128 stands for zero in the data rows.
Each row below has a hidden score, from 0 to 40, with 20 about the middle. What is it? The score is a weighted sum of the row's numbers plus the product of two more (or one squared), each taken from its middle value.
[154 141  83  70 117 179 189 132 130 159  99 189 195 159  60 183 129 112
 154 129  78 143 165  77] 13
[188 155 148 151 127 113 151 146 157 118 121 179 131 185  80 113 173 128
 184  31  90 129 144 159] 27
[109 106 117 102 138 127 121 161 108 152 121 150 163 140 114 102 138 101
 112 148 146 145 153  84] 11
[135 121 123 207 106  72 115 133 196  83 155 101  83 123 113 174 136 201
  91 119  98 100 183 169] 17
[159 143  72  79 124 186 192 125 149 148  97 191 187 163  58 183 127 112
 158 127  79 142 164  81] 20
[152 127 150 149 153 134 111 169 170  60 180 152 115 188  82 147 198 167
 137  40 107  89 167 136] 24
[124  88 113 158 176 145  80 151 152 104 171 145 113 145 140 146 169 167
  99 130 135  72 136 154] 15
[164 125 155 149 154 123 101 168 187  88 166 154 131 149 114 140 165 188
 145  81 118  88 158 145] 25
[119 153 187 107  95 147 127 113 128 124 155 104 140 117 164 132 106 140
 123 115 171 130 118 160] 28
[122 120 116 141  91 119 127 117 115 108 131  82 126 132 117 144  93 142
 125 153 101 112 143 144] 24
[102  73  83 139 160 153 102 150 150 128 132 155 100 167 159 139 146 103
 146 156 132 123 140 139] 9
[108 130 131 136 104 120 119 125 117  82 135  80 126 117 127 149 109 137
 115 174  94 116 137 151] 20
[124 158 160 116 129 129 156  79 119 154 127 115 121  96 163 105  97 115
  82 118 146 144 107 143] 25
[187 129 121 168  76  91 151 117 175 129 122 151 113 150 119 155 144 141
 157  60  95 127 154 162] 26
[117 115 112 137 136  88 122 119 203  94 144  95 101 125 101 109 124 177
 100 121 101 126 170 132] 24
[114  86 106 138 139 138 144 163 127 147 146 163 171 172  78 135 154 107
 127 139 146 151 179  92] 19
[124 125 110 165 122  85  83 130 168  78 145  88  82  98 141 155 146 193
  83 142 112  86 168 154] 14
[127 180 171 108 132 151 134  77 121 154 142 101 136 107 142 112 108 137
 113 113 144 138  94 145] 25
[145 119  86 133 142 156 127 122 143 161  95 161  93 173 162 137 160 103
 157 142 101 115 102 158] 8
[117 192 198  85 123 195 167  88  75 152 143 139 174  74 167 130  79 125
 128 108 112 159  61 144] 18
[114 126  85 165 156  94 129  87 193 169  46  71 115 106  90 118  67 106
  98 140 122 131 149 132] 15
[103 127 184 185 133 167 150 117  67  80 173  70 147 160  74 194 183 137
 112  38 148 118 193 157] 26
[163 127 148 147 154 121  97 180 196  83 175 159 136 145 114 135 177 201
 130  58 127  88 159 149] 27
[126  92 113 140 118 110  92 171 106 117 146 125 117 133 168 140 131 132
 162 158 138 109 126 125] 16
[135 143  95  86 128 183 183 129 120 163  97 184 195 157  68 165 119 117
 140 136  93 145 164  94] 11
[131  94 112 154 173 123  87 154 139 107 158 137 120 130 149 159 161 170
  98 145 147  86 137 154] 19
[159 111 110 159 138 113 117 162 132 139 106 119 106 143 137 143 134 124
 102 161 112  98 133 147] 19
[119 181 172  95 117 143 163  75  98 150 154 114 139  99 152 111  88 129
  99 101 135 135 100 150] 21
[128  91 116 126 143  96 111 137 130 130 117 128  92  93 156 105 125 102
 134 162 170 119  92  93] 25
[148 172 102  47 120 163 158  98 108 156  83 170 190 134  80 147 105  98
 149 147  82 142 131  89] 13
[152 166 108  64 118 166 150  88 112 163  76 152 183 116  90 152  82 114
 139 147  86 118 133  74] 11
[142  76 145 222  73  28  97 144 110  97 111 112  33  90 161 112 103 106
  86 164 138 145  81  64] 16
[117 157 195  87 144 152 173 117  59 145 164 114 168 156 131 108 143 121
 126 140 163 145  87 135] 29
[127 147 173 125  99 143 156 125 114 132 149 106 135 119 167 110 101 132
 118 116 164 142  97 153] 33
[114  96 130 138 101 129 112 139  97 142 154 110 111 128 147 118  99  97
 136 128 166  98 148 127] 20
[118 140 171  77 150 116 180  94  59 112 171 138 154 133 160  79 135  88
 154 119 155 151  74 101] 29
[125  86  76 146 159 149 141 163 122 178 137 172 167 170  87 117 175 103
 115 150 146 166 163  71] 22
[131 164 148 104 155 152 133  97  99 160 159 105 146 117 138 101 120 137
 124 120 138 137 103 155] 25
[139 131 112 146  76 110 123 117  89 126 122  98 122 134 123 124 114 115
 140 145  92 133 132 153] 22
[120 119 103 146  86 123 138 115 118  95 129  80 127 116 109 146  84 129
 137 162  89 110 146 140] 25
[155 156 127 146 131 109 152 167 172 122 111 180 113 168  91 136 169 146
 159  56  91 140 139 160] 15
[117 145 110 137 152  92  54 109 153 102  97  87  96  77 154 139 135 199
 105 153 123 100 127 142] 10
[142 106 138 145  86 101  78 162  81 127 163  94 125 113 142 131 115 125
 136 120 145 116 135 129] 25
[123 134  99 158 156  92 122  98 170 162  49  81  99 112  90 109  73 110
 106 144 123 112 143 145] 14
[142  77 127 180  89  54  87 129 129  94 127 116  58  79 158 117 117 100
 110 170 155 128  82  78] 29
[119 110 114 119 133 127 118 142  97 172 129 133 154 127 120 111 132 122
 130 157 156 125 142  71] 14
[119  83 107 125 128 112  91 154 129 139 132 121 113 125 145 128 109 122
 140 163 145 111 126 111] 19
[107  89 107 128 131 126 118 186 141 135 140 156 147 144 109 124 158 137
 132 142 145 140 175  90] 12
[113 121 104 117 151 136 142 120 140 151 113 114 168 125 107 152  84 154
 101 148 125 111 151 108] 10
[132  96 128 139 132  80 118 169 168 105 127 152  93 115 116 106 126 126
 152 117 140 126 141 108] 23
[132 197 192  82 109 176 165  87  87 144 144 144 178  75 166 127  87 126
 130 105 116 163  67 139] 26
[118 143 111 142 153  95  69 115 146 117  92  89  81  80 152 144 149 194
  92 158 129  89 136 142] 6
[156 150 134 140 124 113 142 147 160 117 105 166 116 173 104 125 155 141
 166  58  90 120 142 153] 13
[125 168 176  93 145 143 156 132  90 144 168 119 159 143 148  97 128 120
 125 129 155 136  90 140] 30
[ 95  88 115 110 141 114 114 178 112 129 126 164 113 124 143  98 172  91
 117 163 153 148 113  72] 7
[145 100 143 151 128 112  99 141 178  97 167 132 130 125 148 161 143 192
 123 103 112  79 169 149] 16
[125 145 110 164 162 107  59 108 144 109  99 108  86  77 147 143 144 196
  89 148 141  89 127 138] 12
[111 107 176 152 125  61 163  89 104 150  78 126  83  54 178  84  75  85
  33 141 164 183  86 117] 9
[146 115 133 149 159 115  93 162 194  89 157 141 130 135 107 130 173 199
 132  91 121  94 166 144] 25
[131 125 109 137 135  95 125 112 139 144  83  69 108 109 100 122  92 116
 103 159 131 122 145 131] 23
[163 154 139 148 120 115 143 155 170 119 103 175 122 156 101 137 157 159
 164  62  88 133 137 164] 16
[128 154 176  94 152 127 160 116  97 135 150 145 148 134 147 100 129 112
 122 143 159 159  85 138] 27
[104 157 176 113 102 146 139 107 117 119 143 104 143 114 164 118 116 123
 117 103 173 135 102 158] 27
[105  90  99 126 130 131 105 172 139 140 137 140 131 138 143 139 137 124
 162 157 150 114 149 119] 13
[129 181 172 106 122 139 155  86 107 151 153 113 141  90 157  99 101 125
  82 114 134 138 109 161] 30
[136 127 139 139 147 113  91 175 197  94 163 132 123 120 129 133 160 198
 111  98 125  96 159 150] 19
[126 116 123 203 122  97 119 115 191  95 169  70  82 126  96 165 108 190
  96 115 103 103 203 165] 21
[117 152 184  79 158 139 173  89  54 124 162 120 162 146 137  90 135  90
 120 119 153 159  94 129] 29
[139 139 101 139 105 119 119 134 112 131 106 127  97 113 149 135 149 142
 154 141 122 121  97 167] 21
[123 195 195  85 118 190 167  90  85 142 144 146 165  89 157 132  80 110
 129 107 116 153  73 151] 24
[104 109 113 105 143 125 111 154 115 146 135 114 126 124 151 118 116 120
 158 142 158 119 147 110] 14
[147 123  83 134 140 135 115 133 136 156 103 143  96 155 143 144 165 135
 135 157 102  98 103 160] 11
[121  95 100 146 176 175  89 155 139 103 145 132 121 161 156 156 171 143
 125 122 118  91 128 159] 13
[142 111  97 119 155 181 146 100  86 140 106 150 123 185 136 139 178  77
 167 128  90 139 113 129] 14
[172 162 127 150 125 118 154 139 153 124 122 182 126 186  84 122 170 127
 177  39  80 128 132 146] 21
[146 132 118 158  71 111 128 123  82 107 122  85 106 122 128 121 101 107
 142 152  80 136 127 149] 22
[155 159 102  57 115 172 152  90 108 167  70 142 178 105  84 152  65 131
 153 147  72 127 137  82] 10
[113 122 121 113 147 114  61 149 142  92 133  98 111  85 156 145 150 198
 124 159 134 102 131 132] 20
[149 108 138 164 121 111 113 127 172  51 163 132 123 148 131 178 151 184
 116  80 104 105 190 142] 21
[119  91 108 130 132 104  98 147 139 138 117 130  96 117 154 106 129 108
 144 161 155 113 124  96] 15
[104 106 110 105 149 130 107 162 103 153 129 144 155 128 130 117 136 111
 140 152 153 137 132  90] 11
[126  94  92 120 126 138 139 148 144 162 109 164 160 160  74 152 138 116
 110 122 122 151 188  71] 9
[124 121 115 138 134 109  64 144 122  92 159  98 114 106 156 151 154 183
 128 156 118  82 149 147] 16
[175 123 115 179  77  83 151 104 170 117 119 159 128 134 122 135 134 141
 167  53 106 143 138 147] 29
[108 145 183 109 143 176 159 146  59 169 162  81 167 136  94 146 133 124
 109 119 159 170 110 130] 26
[138 116  84 133 150 151 122 127 127 154 113 155  96 178 149 137 151 115
 150 151 103 124 110 153] 10
[119  90 107 131 125 126  86 159 106 134 150 106 129 125 160 130 125 131
 161 164 143 117 138 119] 19
[164 117  84  76 122 206 208 137 116 163 122 202 202 169  39 232 125  99
 155 110  83 156 147  67] 20
[131 123 123 144  82 108 129 111 121  80 129  78 116 113 115 146  83 119
 120 167  87 120 156 154] 30
[107 127 121 118 127 102  92 128 165  88 127  84 108  89 135 129 153 190
 105 152 128  98 143 137] 24
[125  72  84 119 145 128  92 159 141 138 144 142 124 155 156 128 118 126
 149 167 143 122 141 116] 19
[147 154  99  45 110 174 177 119 111 134  96 189 191 125  71 170 101  87
 140 128  78 161 131  88] 16
[114 146 178 115  96 114 168  96 109  94 135 124 147 115 155 110 102 103
 139  87 161 145 104 143] 29
[116 164 188 107 104 153 144 111 109 122 149 111 155 109 162 120 102 139
 122 122 165 137 118 168] 28
[112 146 105 131 139 101  60 102 147 110 120  88  86  96 152 152 145 194
 104 154 130  83 140 150] 11
[124 113  99  93 124 140 128 173 104 155 125 163 165 143  98  94 146  92
 114 134 138 147 142  60] 20
[128 181 170  91 114 140 162  81 115 153 155 121 134  88 162 104  97 125
  77 108 139 153 101 162] 27
[133 117 149 181 123 124 121 117 156  51 165 100 127 137 110 171 145 179
 113  76  90  89 202 145] 18
[119 110 136 217 130 103 139 128 196  88 164  66  84 148  95 170 119 184
  81 104 106 100 213 184] 20
[115 140 104 143 135  87  70 116 155 100 108  84  80  77 153 141 148 186
  97 174 111  81 139 145] 7
[124 131 128 127 131 102  84 136 151 104 138 100 114  87 149 134 159 208
 111 141 122  97 135 149] 20
[114 154 182  78 150 145 169 114  74 138 172 116 161 154 153  98 149  90
 135 119 151 151  82 139] 25
[125 176 150 110 147 158 127  82 121 153 122  94 128 107 141 101 108 124
 114 118 151 134  93 141] 31
[149 148 117 134 106 107 124 143 127 135 101 127 118 118 118 121 131 140
 153 125 116 131 128 164] 24
[148 148 136 152 114 101 139 155 147 125 106 137 107 126  97 130 145 142
 159 101 112 139 129 160] 24
[136 134  98 157  71  94 111 123  94 125 123  91 109 107 138 123 111 130
 124 152  93 123 132 172] 18
[103  92 106 138 138 131 116 194 146 146 156 179 157 160 106 131 166 135
 123 139 136 146 167 113] 8
[159 159 140 156 134 103 157 150 176 114 106 170 103 166 101 130 160 141
 163  81  88 134 151 157] 18
[167 155 132 155 125 112 147 149 151 123 104 177 123 184  91 117 163 133
 173  48  86 137 143 166] 18
[161 137  98 133 113 125 106 140 121 134 114 136 107 152 163 143 156 134
 136 149 100 105  88 160] 15
[145  77 127 203  88  30  98 127 119  86 122 112  48  87 169 105 106 106
 109 179 141 141  83  71] 24
[127 185 166 108 122 141 161  86 113 159 149 104 141 100 160 113 102 141
  98  99 146 139 102 161] 33
[122  94  93 173 114 106 147 121 145 137 104  58 109 140  93 126  88  98
 103 136 115 116 177 142] 21
[114 102 118 113 133 114 117 152 123 144 125 119 133 117 154 119 133 116
 142 151 146 119 131 110] 13
[111  96 117 110 133 108 105 147 136 141 124 126 115 111 139 113 125 114
 140 139 153 120 125 100] 16
[127 110  77 124 149 177 144 113 111 148 102 154 109 177 154 137 155  97
 147 137  97 140 107 144] 8
[152 135  71  86 128 180 193 138 139 148 106 190 181 148  51 192 122 110
 148 121  78 148 172  98] 18
[115 153 164 100 139 158 139 119 110 156 151 116 158 133 134  99 125 133
 123 135 147 138 112 144] 21
[167 130 112 160 106 106 128 138 138 141  96 145  96 113 148 136 135 136
 156 139 119 113  81 157] 23
[118 158 178  85 150 148 153 124  87 149 165 123 158 144 147  89 137 123
 134 137 159 151  91 144] 26
[140 140 113 136 112 128 114 142 105 139 117 134 114 130 152 126 147 129
 149 131 127  95 104 158] 16
[112 152 177 113 108 159 127 116 117 127 141 122 147 109 154 125 101 141
 130 127 160 135 125 154] 22
[108 147 159 100 151 132 121 133 126 146 131 102 155 128 134 104 116 145
 132 159 152 148 123 142] 22
[141 118 121 178 108  74  85 129 186  86 149  95  82 111 124 163 142 213
  87 133  97  90 178 160] 19
